128 stands for zero in the data rows.
Here is a table of points, one per row:
array([ 60, 138, 153, 142, 125, 129, 101, 166, 111, 142, 141, 111, 134, 133, 137, 119, 140, 139, 120, 166, 113,  70,
       139, 124, 134, 136, 133, 147, 135, 106, 118, 153])
array([129, 119, 121, 175, 125,  83, 138, 140, 122, 122,  97, 121, 169, 123, 137, 136,  75, 132, 175, 135, 124, 128,
       128,  62, 131, 171, 172, 133, 125, 123, 128, 126])
array([ 87, 132, 128, 122, 130, 134,  77, 152, 113, 146, 125, 121, 120, 137, 140, 129, 135, 138, 118, 163, 110,  75,
       148, 137, 136, 113, 120, 130, 121, 114, 118, 144])
array([ 64, 137, 135, 121, 129, 132,  92, 157, 112, 144, 134, 115, 129, 137, 137, 127, 128, 131, 121, 162, 108,  64,
       144, 124, 135, 121, 127, 132, 137, 115, 114, 146])
array([126, 146, 143, 135, 160, 134, 141, 143, 152, 119, 137, 153, 144, 145, 130,  63, 140,  64, 133, 132, 155, 127,
       110, 122,  58, 133, 134, 157, 150, 155, 165, 136])
array([113, 112, 122, 127,  64, 110, 129, 144,  72, 143, 128,  65, 113, 137, 136, 157, 126, 154, 136, 141,  72, 117,
       136, 123, 158, 128, 117, 129, 138,  71,  65, 128])
array([141, 129, 127, 164, 113,  76, 133, 135, 123, 112,  54, 121, 145, 126, 149, 148,  74, 138, 160, 141, 121, 141,
       116, 101, 143, 163, 153, 131, 128, 119, 120, 102])
array([128,  58,  75, 146, 121, 119, 141, 127, 130, 147, 120, 123, 154,  82, 133, 133, 121, 140, 148, 121, 123, 148,
       159, 112, 134, 140, 140, 106, 100, 115, 115, 144])
array([138, 146, 144, 145, 160, 135, 148, 125, 163, 102, 132, 145, 141, 147, 145,  93, 114,  63, 145, 134, 156, 136,
        99, 125,  89, 145, 155, 144, 142, 150, 162, 119])
array([133, 130, 125, 168, 114,  67, 134, 136, 127, 119,  61, 121, 151, 124, 145, 144,  70, 137, 173, 139, 122, 141,
       122,  92, 140, 168, 153, 132, 128, 127, 117, 109])
array([173, 116, 118, 115, 147, 143, 151,  80, 153, 129, 140, 156, 120, 116, 119, 132, 139, 134, 122,  48, 160, 169,
       132, 139, 134, 122, 120, 112, 115, 155, 150, 139])
array([140, 143, 148, 112, 128, 148, 152, 123, 135, 140, 147, 134, 124, 147,  55, 130, 146, 132, 111, 103, 114, 130,
       151, 151, 126, 110, 109, 150, 151, 137, 131, 135])
array([102, 123, 127, 134,  83, 123, 135, 156,  73, 147, 121,  74, 134, 124, 125, 130, 124, 140, 144, 151,  69, 109,
       142, 122, 143, 131, 138, 138, 125,  69,  80, 132])
array([106, 137, 129, 120, 129, 133,  52, 142, 123, 138, 129, 125, 111, 132, 154, 140, 132, 142, 120, 144, 125, 103,
       139, 142, 144, 116, 115, 118, 123, 124, 125, 136])
array([117, 139, 129, 117, 125, 128,  60, 131, 129, 137, 130, 129, 112, 125, 152, 146, 133, 147, 118, 144, 124, 112,
       138, 141, 148, 117, 111, 113, 126, 131, 124, 128])
array([115, 135, 128, 120, 132, 127,  67, 124, 134, 127, 121, 130, 107, 129, 154, 150, 128, 149, 118, 140, 131, 116,
       133, 140, 151, 123, 114, 109, 120, 134, 130, 127])
array([145, 143, 145, 150, 158, 122, 146, 137, 158,  86, 118, 158, 151, 140, 146, 106, 123,  81, 145, 131, 156, 135,
        82, 128,  96, 144, 150, 151, 136, 151, 147, 105])
array([126, 147, 156, 122, 157, 137, 136, 150, 148, 130, 150, 148, 141, 153, 126,  53, 138,  86, 125, 134, 148, 119,
       124, 133,  67, 119, 137, 160, 154, 146, 157, 142])
array([132, 145, 144,  75, 122, 161, 114, 116, 128, 140, 153, 131,  56, 143, 116, 137, 166, 143,  76, 119, 126, 134,
       150, 174, 148,  67,  62, 133, 134, 134, 130, 136])
array([158, 123, 127, 114, 138, 136, 136,  49, 148, 127, 134, 146, 111, 121, 113, 148, 139, 146, 117,  80, 158, 162,
       133, 142, 150, 116, 112, 108, 113, 154, 145, 126])
array([130, 146, 142, 117, 135, 146, 171, 127, 141, 143, 156, 132, 127, 145,  78,  99, 151, 114, 108, 111, 137, 131,
       138, 125, 112, 122, 119, 164, 150, 145, 139, 150])
array([137, 133, 150, 108, 133, 145, 166, 123, 134, 143, 150, 136, 124, 150,  63, 114, 148, 117, 110, 113, 139, 136,
       142, 131, 121, 112, 118, 157, 151, 136, 138, 152])
array([114, 134, 126, 129,  91, 118, 141, 154,  65, 143, 117,  57, 131, 129, 131, 147, 127, 146, 141, 169,  82, 105,
       159, 122, 139, 136, 128, 136, 133,  73,  83, 128])
array([150, 150, 147, 148, 142, 111, 130, 130, 140,  74, 101, 147, 130, 144, 148, 124, 116, 124, 155, 139, 139, 152,
        75, 128, 121, 148, 152, 137, 143, 142, 135,  67])
array([151,  82,  61, 145, 121, 124, 128, 122, 135, 137, 123, 121, 139,  69, 148, 140, 123, 147, 127, 110, 135, 127,
       147, 122, 151, 135, 149,  75,  73, 120, 122, 123])
array([124, 123, 122, 173, 130,  64, 135, 128, 116, 131,  81, 126, 158, 126, 140, 133,  65, 127, 170, 130, 123, 130,
       120,  94, 130, 184, 158, 135, 116, 127, 121, 100])
array([112, 126, 128, 129,  82, 125, 123, 149,  66, 143, 119,  67, 129, 125, 129, 149, 121, 152, 127, 151,  63, 116,
       145, 118, 154, 131, 129, 132, 132,  67,  71, 130])
array([140,  90,  76, 124, 121, 117, 123, 118, 146, 137, 137, 135, 134,  65, 156, 148, 120, 139, 129, 117, 123, 140,
       133, 134, 152, 130, 123,  74,  58, 136, 131, 143])
array([136, 125, 121, 175, 124,  70, 136, 141, 124, 121,  87, 124, 161, 122, 143, 137,  67, 129, 172, 140, 123, 140,
       122,  73, 134, 170, 171, 136, 124, 124, 124, 122])
array([120, 142, 150, 136, 165, 138, 136, 140, 153, 112, 144, 161, 138, 157, 123,  62, 132,  75, 128, 138, 152, 119,
       122, 134,  52, 135, 136, 159, 153, 145, 155, 139])
array([168, 122, 120, 121, 139, 139, 140,  58, 150, 136, 142, 152, 116, 121, 111, 154, 142, 142, 119,  76, 157, 158,
       127, 146, 145, 119, 115,  99, 120, 151, 155, 118])
array([138, 136, 144, 105, 136, 149, 161, 116, 138, 145, 145, 138, 121, 146,  48, 111, 145, 123, 113, 116, 136, 135,
       137, 131, 118, 111, 114, 146, 158, 127, 133, 147])
array([132, 114, 121, 167, 125,  85, 139, 142, 119, 127, 101, 118, 177, 123, 130, 136,  89, 134, 168, 141, 126, 125,
       126,  58, 128, 171, 178, 133, 124, 115, 127, 128])
array([122, 131, 130, 125,  56, 127, 123, 138,  75, 138, 113,  83, 121, 124, 125, 160, 122, 161, 121, 141,  77, 129,
       145, 123, 164, 127, 123, 128, 134,  82,  62, 129])
array([139,  93,  88, 132, 128, 130, 126, 104, 136, 139, 130, 134, 123,  86, 147, 155, 132, 155, 136, 115, 136, 144,
       134, 136, 154, 126, 118,  53,  78, 129, 123, 138])
array([134, 146, 147, 137, 165, 128, 143, 143, 155, 108, 134, 157, 147, 141, 136,  79, 131,  58, 140, 132, 155, 134,
       105, 129,  70, 139, 144, 154, 145, 157, 159, 124])
array([137, 148, 141,  83, 116, 156, 113, 118, 129, 137, 145, 134,  51, 137, 118, 142, 150, 146,  83, 118, 130, 128,
       139, 169, 149,  80,  65, 125, 140, 124, 125, 131])
array([139,  83,  70, 136, 135, 124, 123, 115, 120, 137, 124, 136, 131,  70, 143, 149, 133, 143, 134, 114, 130, 142,
       138, 117, 149, 145, 140,  79,  60, 135, 135, 137])
array([ 92, 129, 131, 109, 119, 134,  76, 137, 121, 155, 138, 118, 116, 129, 145, 138, 119, 145, 122, 166, 130,  80,
       140, 132, 135, 126, 121, 124, 121, 133, 127, 144])
array([144, 149, 142, 148, 147, 120, 140, 129, 152,  64, 114, 142, 143, 146, 143, 119, 119, 106, 146, 130, 148, 144,
        58, 126, 115, 143, 147, 141, 140, 149, 148,  90])
array([147, 149, 145, 151, 143, 113, 138, 130, 143,  55, 111, 145, 138, 141, 142, 125, 117, 114, 150, 129, 145, 145,
        64, 124, 118, 146, 141, 133, 141, 145, 141,  82])
array([115, 155, 132,  82, 125, 186, 134, 120, 138, 140, 180, 128,  90, 148, 104, 139, 186, 139,  66, 109, 144, 137,
       155, 180, 109,  69,  93, 119, 139, 121, 137, 149])
array([120, 137, 141,  59, 134, 171, 118, 114, 133, 151, 156, 132,  84, 136, 109, 132, 174, 142,  61, 121, 132, 130,
       140, 172, 130,  60,  74, 130, 151, 128, 129, 139])
array([125, 135, 134,  94, 136, 176, 136, 134, 136, 152, 190, 138, 116, 138, 110, 103, 175, 120,  92, 123, 137, 126,
       149, 156, 115, 101, 105, 136, 142, 134, 137, 168])
array([ 63, 137, 141, 126, 118, 132, 120, 165, 105, 147, 137, 106, 135, 142, 128, 121, 134, 128, 129, 168, 102,  63,
       146, 120, 126, 125, 133, 146, 143, 104, 111, 147])
array([132, 132, 143,  81, 138, 185, 130, 122, 133, 152, 185, 134, 107, 141, 105, 117, 179, 126,  81, 119, 134, 128,
       150, 158, 124,  83,  93, 135, 140, 136, 131, 155])
array([141,  57,  74, 146, 129, 129, 139, 124, 128, 149, 128, 124, 143,  67, 136, 149, 125, 146, 142, 116, 125, 135,
       140, 113, 143, 140, 145,  97,  83, 132, 129, 140])
array([175, 118, 121, 112, 135, 137, 147,  60, 155, 135, 129, 153, 117, 130, 123, 144, 141, 139, 121,  61, 143, 173,
       129, 137, 137, 113, 111, 105, 119, 157, 141, 128])
array([151, 141, 141, 146, 122, 112, 136, 128, 134,  82, 100, 135, 134, 137, 142, 135, 115, 126, 144, 134, 135, 158,
        85, 125, 136, 146, 132, 134, 141, 135, 131,  45])
array([137, 141, 146, 135, 149, 131, 142, 135, 130,  71, 112, 159, 153, 143, 147, 120, 111,  99, 139, 125, 145, 151,
        62, 132, 106, 146, 152, 142, 144, 162, 160,  96])
There is one direction along which these points spread out most. Take the direction at right angles to it along which they spread out most. Then take the direction at right angles to both along which they spread out most. Go by this last direction. Where along it does each point below lie, from 0 to 99? 50 is the average, and the first point above lies past it. One standard deviation of the points above along it is 16.
array([139,  93,  88, 132, 128, 130, 126, 104, 136, 139, 130, 134, 123,  86, 147, 155, 132, 155, 136, 115, 136, 144,
       134, 136, 154, 126, 118,  53,  78, 129, 123, 138]) 19
array([141, 129, 127, 164, 113,  76, 133, 135, 123, 112,  54, 121, 145, 126, 149, 148,  74, 138, 160, 141, 121, 141,
       116, 101, 143, 163, 153, 131, 128, 119, 120, 102]) 48
array([147, 149, 145, 151, 143, 113, 138, 130, 143,  55, 111, 145, 138, 141, 142, 125, 117, 114, 150, 129, 145, 145,
        64, 124, 118, 146, 141, 133, 141, 145, 141,  82]) 52
array([106, 137, 129, 120, 129, 133,  52, 142, 123, 138, 129, 125, 111, 132, 154, 140, 132, 142, 120, 144, 125, 103,
       139, 142, 144, 116, 115, 118, 123, 124, 125, 136]) 55
array([120, 137, 141,  59, 134, 171, 118, 114, 133, 151, 156, 132,  84, 136, 109, 132, 174, 142,  61, 121, 132, 130,
       140, 172, 130,  60,  74, 130, 151, 128, 129, 139]) 50
array([120, 142, 150, 136, 165, 138, 136, 140, 153, 112, 144, 161, 138, 157, 123,  62, 132,  75, 128, 138, 152, 119,
       122, 134,  52, 135, 136, 159, 153, 145, 155, 139]) 70
array([137, 148, 141,  83, 116, 156, 113, 118, 129, 137, 145, 134,  51, 137, 118, 142, 150, 146,  83, 118, 130, 128,
       139, 169, 149,  80,  65, 125, 140, 124, 125, 131]) 47
array([138, 146, 144, 145, 160, 135, 148, 125, 163, 102, 132, 145, 141, 147, 145,  93, 114,  63, 145, 134, 156, 136,
        99, 125,  89, 145, 155, 144, 142, 150, 162, 119]) 59
array([133, 130, 125, 168, 114,  67, 134, 136, 127, 119,  61, 121, 151, 124, 145, 144,  70, 137, 173, 139, 122, 141,
       122,  92, 140, 168, 153, 132, 128, 127, 117, 109]) 49
array([117, 139, 129, 117, 125, 128,  60, 131, 129, 137, 130, 129, 112, 125, 152, 146, 133, 147, 118, 144, 124, 112,
       138, 141, 148, 117, 111, 113, 126, 131, 124, 128]) 50
array([158, 123, 127, 114, 138, 136, 136,  49, 148, 127, 134, 146, 111, 121, 113, 148, 139, 146, 117,  80, 158, 162,
       133, 142, 150, 116, 112, 108, 113, 154, 145, 126]) 22
array([175, 118, 121, 112, 135, 137, 147,  60, 155, 135, 129, 153, 117, 130, 123, 144, 141, 139, 121,  61, 143, 173,
       129, 137, 137, 113, 111, 105, 119, 157, 141, 128]) 20
